[[135 123 145]
 [128 122 107]
 [110 136 153]
 [130 122 127]]
->
[[122 107]
 [136 153]]

[[155 154 141 139]
 [138 120 139 137]
 [115 140 134 131]]
->
[[120 139]
 [140 134]]

[[142 133 156 133 140]
 [112 121 112 113 104]
 [116 157 152 146 104]
 [133 115 127 136 146]]
->
[[121 112]
 [157 152]]

[[121 120 135 136 134]
 [132 105 122 123 100]
 [136 122 124 119 110]]
->
[[105 122]
 [122 124]]

[[122 100 107]
 [122 112 114]
 [120 102 107]
 [122 109 113]
 [120 105 109]]
->
[[112 114]
 [102 107]]

[[148 142 122 131 111]
 [103 151 127 119 156]
 [129 133 138 131 125]
 [144 123 112 135 113]
 [144 141 112 113 141]]
->
[[151 127]
 [133 138]]
---
[[126 134 123 116 134 122 148 135]
 [109 127 124 111 125 126 140 129]
 [134 126 128 131 140 124 120 132]
 [116 132 133 109 124 130 131 122]
 [113 126 132 119 122 126  99 119]
 [116 128 127 129 127 134 105 128]
 [150 122 132 130 101 121 125 130]
 [126 141 130 147 142 133 117 127]
 [141 135 140 114 125 127 147 133]
 [138 130 128 126 136 133 147 125]
 [125 115 131 139 133 118 115 129]
 [119 132 118 132 127 132 152 128]]
->
[[126 134 123 116 134 122 148 135]
 [134 126 128 131 140 124 120 132]
 [113 126 132 119 122 126  99 119]
 [150 122 132 130 101 121 125 130]
 [141 135 140 114 125 127 147 133]
 [125 115 131 139 133 118 115 129]]

[[113 151 147 114 101 107 116 112 149 102 100 100]
 [144 138 154 114 139 109 133 110 140 144 103 105]
 [119 139 157 100 136 101 145 101 138 156 105 122]
 [102 122 107 138 123 141 115 146 116 112 155 156]
 [109 152 149 110 109 109 122 120 150 100 101 103]
 [101 150 155 106 108 116 126 123 146 100 106 112]
 [113 120 103 140 114 142 112 138 112 114 155 152]]
->
[[113 151 147 114 101 107 116 112 149 102 100 100]
 [119 139 157 100 136 101 145 101 138 156 105 122]
 [109 152 149 110 109 109 122 120 150 100 101 103]
 [113 120 103 140 114 142 112 138 112 114 155 152]]

[[121 133 132 129 132 116 128 141 133 123 122]
 [120 130 123 140 139 112 120 124 141 116 120]
 [128 130 131 117 145 128 121 123 122 134 133]
 [137 130 130 123 122 121 108 132 120 113 117]
 [118 126 132 134 132 123 120 131 126 138 133]
 [130 120 110 138 148 123 124 135 122 133 134]
 [132 137 139 126 133 128 151 127 140 134 111]
 [133 132 132 114 138 103 122 125 130 131 118]]
->
[[121 133 132 129 132 116 128 141 133 123 122]
 [128 130 131 117 145 128 121 123 122 134 133]
 [118 126 132 134 132 123 120 131 126 138 133]
 [132 137 139 126 133 128 151 127 140 134 111]]

[[124 128 124 134]
 [135 136 123 129]
 [152 143 109 108]
 [144 142 113 122]
 [136 134 123 128]
 [139 136 112 123]]
->
[[124 128 124 134]
 [152 143 109 108]
 [136 134 123 128]]

[[139 133 130 134 127 109 117]
 [132 128 125 130 128 121 122]
 [140 131 126 134 128 107 114]
 [135 125 119 132 129 116 116]]
->
[[139 133 130 134 127 109 117]
 [140 131 126 134 128 107 114]]

[[148 125 129]
 [150 134 127]
 [109 130 124]
 [114 127 127]
 [148 127 133]
 [149 132 125]
 [147 131 122]
 [148 127 135]
 [146 130 122]
 [145 127 133]
 [143 126 127]]
->
[[148 125 129]
 [109 130 124]
 [148 127 133]
 [147 131 122]
 [146 130 122]
 [143 126 127]]
---
[[133 124 122]
 [115 137 142]
 [135 112 102]
 [141 117 110]]
->
[[135 112 102]
 [141 117 110]
 [133 124 122]
 [115 137 142]]

[[119 123 143 148 117 140 125]
 [132 141 133 121 123 132 114]
 [145 142 119 118 132 113 127]
 [122 147 149 107 111 151 127]
 [114 128 144 136 115 146 127]
 [134 143 138 120 116 139 111]
 [128 140 150 124 111 151 116]
 [110 118 132 142 117 138 131]]
->
[[145 142 119 118 132 113 127]
 [110 118 132 142 117 138 131]
 [132 141 133 121 123 132 114]
 [134 143 138 120 116 139 111]
 [119 123 143 148 117 140 125]
 [114 128 144 136 115 146 127]
 [122 147 149 107 111 151 127]
 [128 140 150 124 111 151 116]]

[[136 128 108 123 121 151]
 [111 123 120 111 125 150]
 [117 116 105 137 131 142]
 [113 116 109 111 118 147]]
->
[[117 116 105 137 131 142]
 [136 128 108 123 121 151]
 [113 116 109 111 118 147]
 [111 123 120 111 125 150]]

[[129 102 109 115  99 105 103 122 102 129 122 148 147]
 [141 118 114 125 102 123 116 135 105 137 122 143 133]
 [102 147 138 138 154 151 147 142 139 148 140  98 107]
 [127 152 141 144 137 153 154 153 146 125 119 148 118]
 [149 109 111 112  99 106 109 118 116 105 117 156 154]
 [141 118 117 130 102 125 136 136 105 133 121 151 118]]
->
[[129 102 109 115  99 105 103 122 102 129 122 148 147]
 [149 109 111 112  99 106 109 118 116 105 117 156 154]
 [141 118 114 125 102 123 116 135 105 137 122 143 133]
 [141 118 117 130 102 125 136 136 105 133 121 151 118]
 [102 147 138 138 154 151 147 142 139 148 140  98 107]
 [127 152 141 144 137 153 154 153 146 125 119 148 118]]

[[141 119 121 134 116 122]
 [130 109 118 143 105 137]]
->
[[130 109 118 143 105 137]
 [141 119 121 134 116 122]]

[[113 113 105 116 132 122 110]
 [135 131 143 118 138 124 139]
 [138 131 142 140 129 145 147]
 [119 125 113 141 121 136 114]
 [116 128 106 117 130 132 113]
 [122 140 126 142 128 142 133]]
->
[[113 113 105 116 132 122 110]
 [116 128 106 117 130 132 113]
 [119 125 113 141 121 136 114]
 [122 140 126 142 128 142 133]
 [138 131 142 140 129 145 147]
 [135 131 143 118 138 124 139]]

[[108 118 125 131 133 129 122 144 132 132 114 118 143 136 131]
 [134 136 134 127 109 133 131 136 121 133 121 121 130 114 139]
 [147 130 151 137 118 120 142 156 130 137 128 129 106 113 131]
 [133 132 130 130 122 125 132 135 125 133 128 124 130 129 129]
 [145 143 139 128 111 135 133 131 117 135 129 124 128 119 137]]
->
[[108 118 125 131 133 129 122 144 132 132 114 118 143 136 131]
 [133 132 130 130 122 125 132 135 125 133 128 124 130 129 129]
 [134 136 134 127 109 133 131 136 121 133 121 121 130 114 139]
 [145 143 139 128 111 135 133 131 117 135 129 124 128 119 137]
 [147 130 151 137 118 120 142 156 130 137 128 129 106 113 131]]

[[145 107 126 129 128 119]
 [147 121 111 144 149 130]
 [127 131 129 144 150 140]
 [132 142 120 134 105 125]
 [128 107 109 134 145 126]]
->
[[128 107 109 134 145 126]
 [147 121 111 144 149 130]
 [132 142 120 134 105 125]
 [145 107 126 129 128 119]
 [127 131 129 144 150 140]]
---
[[150 117 128]
 [156 125 123]]
->
[150 125]

[[137 123 138]
 [127 111 116]
 [124 113 104]]
->
[137 111 104]

[[118 122 113 118 118]
 [101 128 117 104 125]
 [144 107 113 142 111]
 [119 143 149 118 147]
 [123 113 112 121 109]]
->
[118 128 113 118 109]

[[126 106]
 [139 133]
 [131 152]
 [138 120]]
->
[126 133]

[[128 127]
 [106 150]]
->
[128 150]

[[112 133 137 156]
 [139 129 138 142]
 [136 137 123 145]
 [127 141 112 138]
 [151 127 118 104]]
->
[112 129 123 138]
---
[[138 126 147 130 155]
 [128 117 113 130 114]
 [140 119 136 126 146]]
->
[[126 147]
 [117 113]]

[[114 148 128]
 [128 155 145]]
->
[[148 128]
 [155 145]]

[[117 124 125 122]
 [115 148 145 104]]
->
[[124 125]
 [148 145]]

[[128 132 113 116 116]
 [131 133  99 114 115]]
->
[[132 113]
 [133  99]]

[[130 136 141]
 [125 150 136]
 [129 122 107]
 [116 119 110]]
->
[[136 141]
 [150 136]]

[[126 135 140 106 140]
 [125 125 117 137 128]
 [124 130 122 123 137]
 [125 121 115 139 124]
 [128 114 141 127 112]]
->
[[135 140]
 [125 117]]

[[114 130 131 112]
 [151 138 122 140]]
->
[[130 131]
 [138 122]]

[[132 153 153]
 [149 149 119]
 [118 137 134]
 [152 125 140]
 [144 146 153]]
->
[[153 153]
 [149 119]]
